[[124 133 142 123 122 148 130 116 115 126 134 146 143 110]
 [122 129 115 111 139 138 122 110 116 132 133 140 141 145]
 [123 126 112 114 141 139 122 113 115 138 137 139 142 146]
 [123 110 109 108 139 124 120 103 140 129 127 127 138 136]
 [126 110 141 121 122 135 133 114 145 125 126 118 131 102]
 [126 126 118 110 140 139 119 110 117 130 133 138 143 140]
 [127 114 150 131 120 143 137 123 137 124 132 121 133 100]
 [129 124 109 107 139 127 124 104 137 133 126 134 137 143]
 [119 128 133 125 119 146 127 116 111 123 135 144 143 110]
 [124 128 131 121 127 153 125 114 107 129 138 140 143 126]] -> 133

[[127 129 127 129 129 128 129 127 130 130]
 [114 101 143 150 143 123 107 139 118 108]
 [125 126 126 128 129 126 129 128 130 128]
 [129 128 128 128 128 128 127 128 128 128]
 [128 128 128 129 129 128 128 127 129 129]
 [107 102 149 154 130 129 111 143 118 104]
 [128 128 128 128 128 128 128 128 128 128]
 [126 127 127 128 128 127 130 128 129 129]
 [129 129 126 131 130 128 129 128 135 129]
 [128 131 130 130 125 126 125 126 129 131]
 [127 130 128 127 128 128 126 127 130 128]] -> 129

[[125 121 128 121 116 123 127 134 127 110 137 124 120 130]
 [129 124 129 123 112 126 128 133 129 108 135 127 121 130]
 [127 126 133 126 119 128 123 124 129 123 128 123 122 138]
 [131 126 134 126 111 130 125 126 131 114 130 126 121 136]
 [129 125 134 125 112 129 123 125 130 115 130 123 120 139]
 [131 127 133 126 114 130 125 125 131 117 129 126 122 136]
 [126 132 121 132 150 127 133 130 125 148 124 133 138 116]
 [123 122 127 123 125 123 126 133 126 120 134 124 123 130]
 [124 127 125 127 138 125 128 130 126 135 128 127 130 125]] -> 121

[[122 131 127 129 127 126 127 128 125 130 127 125]
 [120 134 123 129 123 126 127 126 111 154 126 119]
 [128 131 127 129 127 128 124 128 125 134 127 131]
 [126 131 130 129 127 126 127 128 125 131 128 123]
 [122 133 127 129 127 126 127 132 127 134 127 120]
 [117 131 127 130 127 125 127 128 125 134 128 125]] -> 131

[[127 127 129 126 127 128 127 128 126 126 127 126 126 127]
 [124 129 129 121 124 127 121 130 118 124 131 119 119 125]
 [127 128 127 127 127 128 127 128 129 127 128 128 128 128]
 [124 129 129 123 125 126 122 129 119 125 131 120 120 125]
 [128 127 128 128 128 129 128 128 128 127 126 128 128 128]
 [128 128 128 128 128 127 127 128 127 128 129 127 127 128]
 [124 128 130 122 124 127 122 130 118 124 130 119 120 125]
 [127 129 128 127 127 127 127 128 126 128 129 126 126 128]
 [132 125 130 128 130 107 106 129 125 130 127 130 132 133]
 [128 128 126 128 128 128 129 127 131 128 127 129 130 128]
 [127 128 128 127 127 128 128 128 128 127 127 127 127 128]] -> 127
---
[150 123 124 126 115]: 115
[120 153 150 128]: 128
[103 125 117 131 137 138 132]: 132
[134 129 139 134 152]: 152
[127 130 157 137]: 137
[141 130 153 134 126 127]: 127
[130 113 151 131 102]: 102
[106 152 125 108]: 108
[132 126 116 106 124]: 124
---
129,149,130,126,132,140
127,122,137,136,126,132
| 126

129,128,129,131,120
112,138,120,106,155
113,139,115,105,151
| 106

147,132,118,98
133,148,108,103
| 108

154,108,136,106,151
131,106,123,131,129
| 131

105,143,117,108,142
104,142,114,112,145
100,147,115,111,146
| 112

148,135,105,139,105
135,127,152,128,144
| 128

143,127,126,114,141
142,127,125,114,141
141,122,155,117,116
| 114

146,151,120,123,135,102
138,144,122,123,134,111
124,131,125,134,128,124
| 134

120,115,125,140,150
112,118,133,141,129
115,114,135,137,128
| 141

129,104,142,120,138,157
108,129,123,115,104,137
| 104
---
[[138, 127, 106, 125, 128, 138, 138], [130, 134, 128, 125, 125, 132, 132]]: 128
[[111, 127, 146, 104, 133, 123, 121], [104, 137, 123, 144, 128, 141, 138]]: 123
[[134, 137, 121, 101, 133, 127, 135], [138, 133, 123, 100, 132, 127, 137]]: 123
[[125, 131, 123, 122, 121, 136, 110], [124, 133, 122, 123, 123, 125, 101]]: 122
[[123, 119, 124, 145, 119, 121, 152], [109, 150, 125, 121, 122, 155, 119]]: 125
[[131, 117, 121, 115, 151, 129, 134], [124, 134, 119, 141, 130, 134, 135]]: 119
---
[[122 106 137 123]
 [140 154 113 127]] -> 137

[154 121 138 119 114 110] -> 114

[139 117 148 104 142 136 101] -> 136

[116 152 121 140] -> 121

[138 112 122 135 117 102] -> 117

[152 122 129 117 128] -> 117

[[138 141 117 110 117 148]
 [138 139 118 104 119 153]
 [139 138 113 110 120 157]] -> 117

[[129 118 123 124 130 152 151]
 [123 118 129 128 131 148 147]
 [141 124 128 128 121 117 117]] -> 152

[[108 110 149 131 149 121]
 [122 136 118 142 122 141]
 [145 106 126 142 111 140]] -> 149

[[120 120 128 140 120 113]
 [107 123 136 146 149 122]] -> 120
---
array([101, 136, 108, 135, 127]) -> 108, 136

array([137, 120, 120, 155, 148, 152, 129]) -> 155, 155

array([[128, 132, 143, 120, 120, 133, 144],
       [131, 129, 144, 126, 113, 132, 139],
       [132, 129, 150, 126, 131, 119, 124]]) -> 126, 150

array([135, 151, 138, 133, 137]) -> 138, 151

array([[120, 117, 153, 123, 135],
       [120, 123,  98, 136, 122],
       [112, 140, 142, 133, 132]]) -> 98, 153

array([146, 157, 152, 120, 102]) -> 152, 157

array([147, 149, 140, 126, 138]) -> 140, 149

array([106, 133, 137, 139, 124]) -> 137, 139
---
[155 139 144 123 110 120] out 144

[[118 144 146 139 113 120 106]
 [122 123 115 107 126 136 157]] out 107

[120 131 131 141 142 106] out 131

[[109 130 135 108 151 126 107]
 [130 123 117 124 132 124 123]] out 124

[149 126 134 110 127] out 126

[117 154 130 123] out 117

[[138 143 141 151 125]
 [140 145 143 148 121]
 [140 144 142 146 122]] out 144

[[137 143 134 119 116 105]
 [116 129 118 115 110 110]] out 118
---
[125 126 114 145 126 120 154] => 125, 154

[123 128 139 152 125 129] => 123, 129

[143 131 125 104 127 112] => 143, 112

[149 114 111 122 145 130] => 149, 130

[119 143 113 138 149] => 119, 149

[[100 130 136 121 137 130]
 [124 115 126 126 144 120]] => 100, 120

[[119 150 138 113 122]
 [133 103 129 126 129]] => 119, 129

[[137 134 108 127 142 141 143]
 [128 120 144 128 120 126 117]
 [142 124 130 119 127 143 149]] => 137, 149

[139 125 128 153] => 139, 153

[[107 150 117 120 140]
 [116 124 138 135 147]] => 107, 147
